M: rows in 4 groups, each row roughly a mix of its group's directions:
M (136 x 10):
0:  21 -60   9  15 -20 -15 -12  30 -24  -6
1: -15 -15   8  13  52 -22  41  -3  23  25
2:  23 -16  13  -6  53 -36 -22   0  34  -4
3:  21  43   4  25 -36   5  37  23 -22 -11
4:  11  56   2   6 -38  17  11  36  -5 -14
5:  -9 -17   2  49  23  32  -5  37 -25  18
6:  36 -29  11 -20  44 -30 -13  13  30   0
7: -24  -6 -33 -21  60  -3  -1   8  15  26
8: -30 -50  -1  11  39  -9  16 -25  26  11
9:  13 -32  -7  27 -14 -17  64   2   9  -8
10:  -8  -3 -42 -49  14  -5  29   7  18  32
11:  10  18  24  11 -60  -6  38  16 -16   2
12:   7  12  20 -13   9  19 -55 -20 -40 -22
13: -13  -2  17  34 -44  -5  56   5  -5  -2
14:  34  41  20 -21 -47  -1  18  14 -13 -12
15: -46  24 -10  29 -29   8  32 -31 -12  -6
16:  25  -5 -12 -39  27  -8 -54  26   2  -6
17: -52  -8 -13  40   2  16  27 -21 -28  -1
18:  25 -31 -12 -45  -5  -7 -14 -25 -38  24
19: -37 -21   0 -21   3  -5  33 -54  20   2
20:  -1 -10 -26  -1   7 -23  42  25  49  24
21:  -1  -5  19 -31  53  -4 -36 -33   9  -6
22:  26 -32  27  10 -36 -29  18  28  21 -21
23:  25  21   0  15  22   6 -18  65   7 -17
24: -10  60   1  -3  23   1  23 -22  31  23
25: -25 -51  -7  21   9 -17  45 -16  13  13
26: -13   0  22  35 -29 -10  61  -3   8   4
27: -11 -11   0  37  54   0 -40  20   3  -9
28:  -9 -42 -23   1   4 -27  21  42  26  26
29:  35  13 -16  -7 -45  32   1  41  15   9
30: -55  -8  14 -22  25   8   2 -43  16  12
31:  14  28  -2  15 -63  22  28   7 -13  -6
32:  42  23   9 -19  27  -6 -48  26   0 -15
33:  -6  46  26  22  12  14 -47   9 -21 -17
34:  33  46  -7 -13 -31  18 -31  24 -18 -11
35: -20  30 -25 -23  13  48 -20 -32  17  -8
36:  13 -45 -21  48  19 -18  30  10   4  -4
37:  11 -30  -5 -20  22   4 -54  16 -38 -10
38:  23 -61  -5  -8  18 -21 -26  31  -2  -2
39:   3  33   2  51 -35  12   3  14 -35 -15
40:  26 -16   8  -4 -35 -15  47 -30  12 -32
41:   7 -17   8 -51 -33  -8  35 -24   8  26
42: -17 -35 -10   3  57 -18  27   3  20  21
43: -51  -9 -10  13  30   6 -10 -37 -34 -11
44:  32  22  12 -25  30  -2 -46  19 -28 -14
45: -28  30 -12  26 -54  17  25 -16 -10  -3
46: -20 -23   0  31 -38  -7  56  -5  -7  11
47: -19  61   3   4  38  24  -3 -16 -18  -1
48: -18  -4 -10   1  56   6 -54 -10   3  -3
49:  38   8   0  -6  18  12 -40 -16 -53  -3
50:  13 -26   1  25  35  -9 -35  50   9 -11
51:  22  19 -42 -17  23   6 -18  -8 -53  -6
52:  -2 -52  -4  -9   9 -22   7  33  44  16
53:  11 -51  32 -23  27 -20  15 -16  27   6
54:   3 -16  15 -17  28  13 -54 -14 -35 -24
55:  -1 -36 -10 -29  55  -9 -25  -4  24 -14
56: -19 -58  -7  11  12 -15 -18 -44  -1  12
57:   5 -23  20  -8  28 -15 -52  38   9  20
58:   5  58 -16   7 -39  18  29   7   2 -16
59: -32  14  -5  22 -46  16  44 -21  13   9
60: -19   0 -19  25 -17  -4  61   0  27  25
61: -27 -10  14  10 -11 -12  42   8  58  -4
62:   2  65  -4   2  29  24   0  -8 -27 -14
63:  15 -17  33  33 -39  -4  -1  13 -48  -1
64:   1 -13  -5 -10  61  -7 -50  -1  10  -4
65:  19  19  15  13 -54   7 -17  20 -44  -2
66: -56 -12  -9  30   6  11  40 -24  -8   9
67:  13  21   6  32 -56   0   9  29 -33   0
68:  21  50   5   0 -39  13   8  38 -13 -17
69:  36 -10  -6 -15  45  -2 -35  38 -19   3
70:  32  -7 -13 -32  -5  -8 -58  23 -19 -10
71:  31  21 -23 -27  26  15 -53  11   6 -13
72: -22 -39  11  39 -11  -3  52 -14  -1   2
73:  18  29  15  58   1  21  -8  30  -6 -22
74: -10  20   7  -7  41   8 -63  15 -12   9
75: -33 -43  -4   9   8 -10  47 -28  16  14
76: -18 -51   9  17  39 -36  19 -12   8   8
77: -49 -23  -9  34   1  21  40  -7 -10  17
78:  -5 -29 -15 -16  66 -13 -12  15  -1  20
79: -17 -27  -4  17 -26  -1  65 -15  11   9
80: -19 -51  15  16  28 -17  38 -13  21 -11
81:  50  31   0   9 -38   0 -14  33 -12 -15
82:  27 -36  -6 -26  23  -3 -55  19  -7   0
83:  -7 -21  19  40 -40   1  28   8 -42   3
84: -16  38 -10  -3  25  17 -10 -47 -41   2
85:  13  22  27  11 -53   5   9 -27 -29 -25
86:  11 -33   6 -10  61 -12 -26  27   2  11
87: -32 -35  -3  33 -27   1  45  -3   5  22
88:  30  29  -5   6 -60  17  -4  10 -25 -18
89: -53  -8 -31  46  10 -18   5   2 -17  -1
90:  -8  46  -7  22 -47  26   0  -3 -32 -10
91:   9  27  27 -16  11  17 -50 -27 -26 -23
92:  -7 -36   0  -4   9 -13  -6  52  43  23
93:   8  35  -3  27 -63   5  23  -3  13  -7
94: -18  37 -13 -26  39  25 -32 -29 -11  -1
95:  46 -17  17   6  -8  -3 -20  57  13  -8
96:   6 -30  -4  22 -16 -14  61 -26  14 -16
97: -21 -38  -1  -9  31 -27  31  -9  41  18
98: -35  28  -8  32 -31  34   0 -14 -36  -3
99:  18   5  39  20 -44 -21  35  10  23 -17
100:  10  40 -10  -6 -61  28   8   9 -14  -2
101: -14 -50  -2 -11  41 -17   0   6  38  22
102: -40 -19 -10  21 -26   4  50 -29  -4  11
103:  -5  28  -5  17 -50 -16  38 -18  32  -6
104: -34  21  -5  20 -41  19  48 -13  -8  -7
105:  25  37 -21 -35  -4  11 -50   6 -16 -10
106:  24 -18  -8   4  25  -1 -29 -45 -44 -14
107:  44  22  -5 -57   3  -1 -28  12   9  -7
108: -35  29 -32   7 -22  40   7 -26 -25   6
109:  30  17  35  41  11   9  -6  44  11 -16
110:   8  15  -3  21 -53  -6  26  38 -22  21
111: -39 -21  -3  13  36 -13  12 -53   3 -10
112:  -1 -27   6 -10  70 -17 -12  10  -9  17
113: -60 -18  -5   3  26  25  16 -11 -25  21
114:  27  -7   6 -14 -41   3 -36   4 -51  10
115:   0   9   5  51  33   7 -34 -15 -21 -33
116: -49  24  -8  25 -23  22 -19 -22 -34   4
117: -19   9 -47  -7  14  37 -26 -39  -3  16
118:  49  24   4 -16 -28   7   3  31 -37 -17
119:  36 -24   5  -1  21  -3 -51  24 -34   0
120:  15 -11  13  -2  56  -5 -46  22  21  -2
121: -10 -10 -16  -6  59   9 -48 -10  15  -3
122:   9  61   5   7 -31  19  22  25   3 -19
123: -17  23  10 -14  45  -4 -49  19  18  23
124:  18  23 -21  10 -59   7  -8  31 -25 -12
125: -12 -54 -22  18 -32 -16 -23 -26 -18   4
126:  10  40  -1 -28  39  -1 -22 -23  40   4
127:  46  -4   2  -5  23   2 -36  50 -17  -4
128:  49  38   3   3 -21 -29 -16  23  23 -16
129:  27 -28   7 -20  50 -19 -41   7  15   2
130: -29  27   3  27 -13  11  53 -31  14  12
131:  21  12 -41  20  14  12 -21 -36 -39 -21
132: -65  -7  -7  10  21   9  -4 -41  -2   8
133:  -5  -8  -2 -45  -6 -25   9 -56  19 -19
134:  18 -31  29  30 -11  -2 -47  37   2   0
135: -16   5  19  42 -44  20  41  15   2   7

the one row of each list that fits no group (the others fit one group, some only roughly):
- k_373:  21  -8  25  16 -58 -31  23 -13  15 -11
- k_730: -14  24   9  -9 -28  -8  44 -32  43   6
- k_238:  17  49  -8 -27   6  26 -48   0  -5 -17
- k_214:  28  19  16  30 -28  11 -23  49  -9 -23
- k_735:   5  -8 -17 -23  31   6 -49  21 -43   9
- k_868:  47  -9   2  -4 -25 -11 -16  57   0  12
- k_667:  25  48   1 -10 -47  20  32  -2   5  -6
- k_469: -12 -23   6 -11  67  -7 -33   8   1  14
- k_305: -12 -32   7  15 -46  -9  47  17   1  25
- k_536: -17 -28   7 -27  57 -18 -13 -27  20   4
- k_21: -45  -4  -1   7  12   7 -22 -55 -22  19
 -> k_373
- k_419: -17  41  -2   6 -43  18  29 -40   3  -3
- k_845:  35 -10  -8 -34  35 -19 -47  16   6  -3
- k_905:  10 -27  26 -21  52 -21 -23  13  29   7
- k_950: -36  36  24  32 -18  20  28 -25 -12 -14
- k_938: -30  -2   8  32 -24   9  59 -25   4  -1
- k_322:  10  31  -8  24 -57   9  10  11 -36  -9
- k_83:  33  50 -12 -42 -16  -2 -27  11   8  -6
- k_805:  38 -28   5  -8  -2 -14   6  58  26 -10
- k_741:  22 -18 -15 -26   9 -43  -1  30  45  12
- k_320:  25  50  30  -3   9  22 -22  35 -20  -4
- k_677: -32   6  10  19   0  30  -1 -47 -45  -6
 -> k_83
- k_947:  21  -1  15  21 -70  -9  17  16  -2  -9
- k_304:  43  31 -14 -32  35   0 -25   4  28   1
- k_292: -12   6 -10  37 -54  20  38   4 -14   5
- k_406:  19 -62  11   6  -7 -30  12  15  29 -10
- k_754:  48  19  -2   1 -23   8 -26  36 -32 -20
- k_729:  -8 -18  -3 -13  65  -2 -34 -11  26  -2
- k_925:  -8 -68  11  16  32 -13   6   1 -19  -1
- k_302: -42   7 -12  34  45   2 -37  -6 -13  -1
- k_539:  30   4   7 -12  22   8 -54  44  10   5
- k_485:  -2 -57 -13  34 -10 -12  26  26   9  22
- k_99:  11 -11  11  25 -70   1  19   4  -3 -19
- k_182:  29  43   4  12   9   5 -46  15 -30 -21
 -> k_304
- k_587:  28 -27  -7 -23  34 -28 -36  33  15   7
- k_393:  29 -42   6  -9 -13 -12 -28  50  15  10
- k_866:  -4 -42  -4  24 -18  -4 -51  18 -25  19
- k_60:   4  -7   4   1 -18  21 -46  -2 -60 -11
- k_776:  39  19  -4 -35 -25  -5 -46  -8  -9 -25
- k_630: -15   3 -26 -11 -66  18  15  17 -17  12
- k_941: -14  39 -14  29 -29  38  27 -12 -27   1
- k_934:  37 -22  -9 -23  20 -23 -37  41  14   7
- k_476:   8  56 -11  13 -24  22 -21  22 -35  -7
- k_789: -27 -24  -5  28  -7  27   0 -25 -56  -4
- k_550: -43  18  -1   4 -29  16  24 -50  17   0
 -> k_941
- k_298: -32 -12  -1 -13  57   8 -38   2 -18  17
- k_974:  16 -21   9  -4  56 -23 -40  20  11   2
- k_309:  29  16  -1  20 -39  16  25  46 -27  -1
- k_585: -39  11   7  49  24   7 -37  -7 -24  -6
- k_154:  48  -7 -24 -24  17 -19 -44  23  -5  -7
- k_31:  42   7  20  -5  17 -26 -42  40 -10  -7
- k_378:  38  37  13   1 -44  10   6  38  -7 -15
- k_920: -42  28  -6   7 -27  11  34 -40  21   4
- k_437: -13  26 -12 -37 -57  27   2  -6  -5  17
- k_359:  10 -18 -25 -40  39 -19  18  -2  36  23
- k_449:  33  57  -6   4 -22  14  -9   8 -23 -31
- k_887: -32  44   1  25 -23  28  21  23 -23  18
- k_987:  51  10 -15 -15 -41  -2  -9  39 -13   2
- k_799:   9 -49   6 -18  41 -29 -22  17  18  16
- k_731:  -7 -40  -6   6  51 -17  -2  26  36   2
 -> k_359
- k_863: -54   6   2  42   1  24  20 -31  -5   2
- k_6: -40  -4  -7  33 -20  31  35 -25 -28  -1
- k_90:  11  43  11   5 -44 -11  45 -10  18  -7
- k_39:  28  13  18  17 -56  10 -23  14 -28 -17
- k_623:   6 -15   0  -3 -21  -9  56 -24  45 -12
- k_115: -36  -6   7  39 -12  19  32 -30 -37   5
- k_967:  23  45 -19 -38  13  30 -33   0 -13  -2
- k_645: -10 -50   2  18  46 -16 -33 -14  -1  -3
- k_984:  -1 -68 -16  -5  27 -24 -14   3  15  13
- k_808: -43 -40   3  17  -8 -11  41 -27   4  19
- k_659: -49 -20 -20  20  -5  -2  48  12   0  24
- k_761:  25 -46  -6 -13  30 -34  -6  28  27  14
- k_266: -19 -27 -16  -8  62  -7 -23  -2  16  23
 -> k_967
- k_612:  -2 -30   3   9   8 -10  63   0  36  14
- k_910:  17   5  -6 -24  14  -2 -37  60 -10  21
- k_503:  14 -15   6 -35  54 -13 -40   3  14 -15
- k_147:  -3   4  -3  20  58  10 -47  15 -18   1
- k_879:  -3 -11   8 -27  56  -4 -50   8   1  10
- k_421: -47  22  -3   4 -21  15  25 -48 -20  -3
- k_381:  13 -32   8 -30  10 -21  51  -8  36   9
- k_989:  -7  56 -13 -11 -11  23   1 -37 -20 -27
- k_245:  32  14  17 -30  12  -5 -59  16 -10 -17
- k_862:  18  19 -31   0  16  13 -48  28 -39   4
- k_291:  18  38 -14 -23  53   3 -27   3  19 -18
 -> k_291
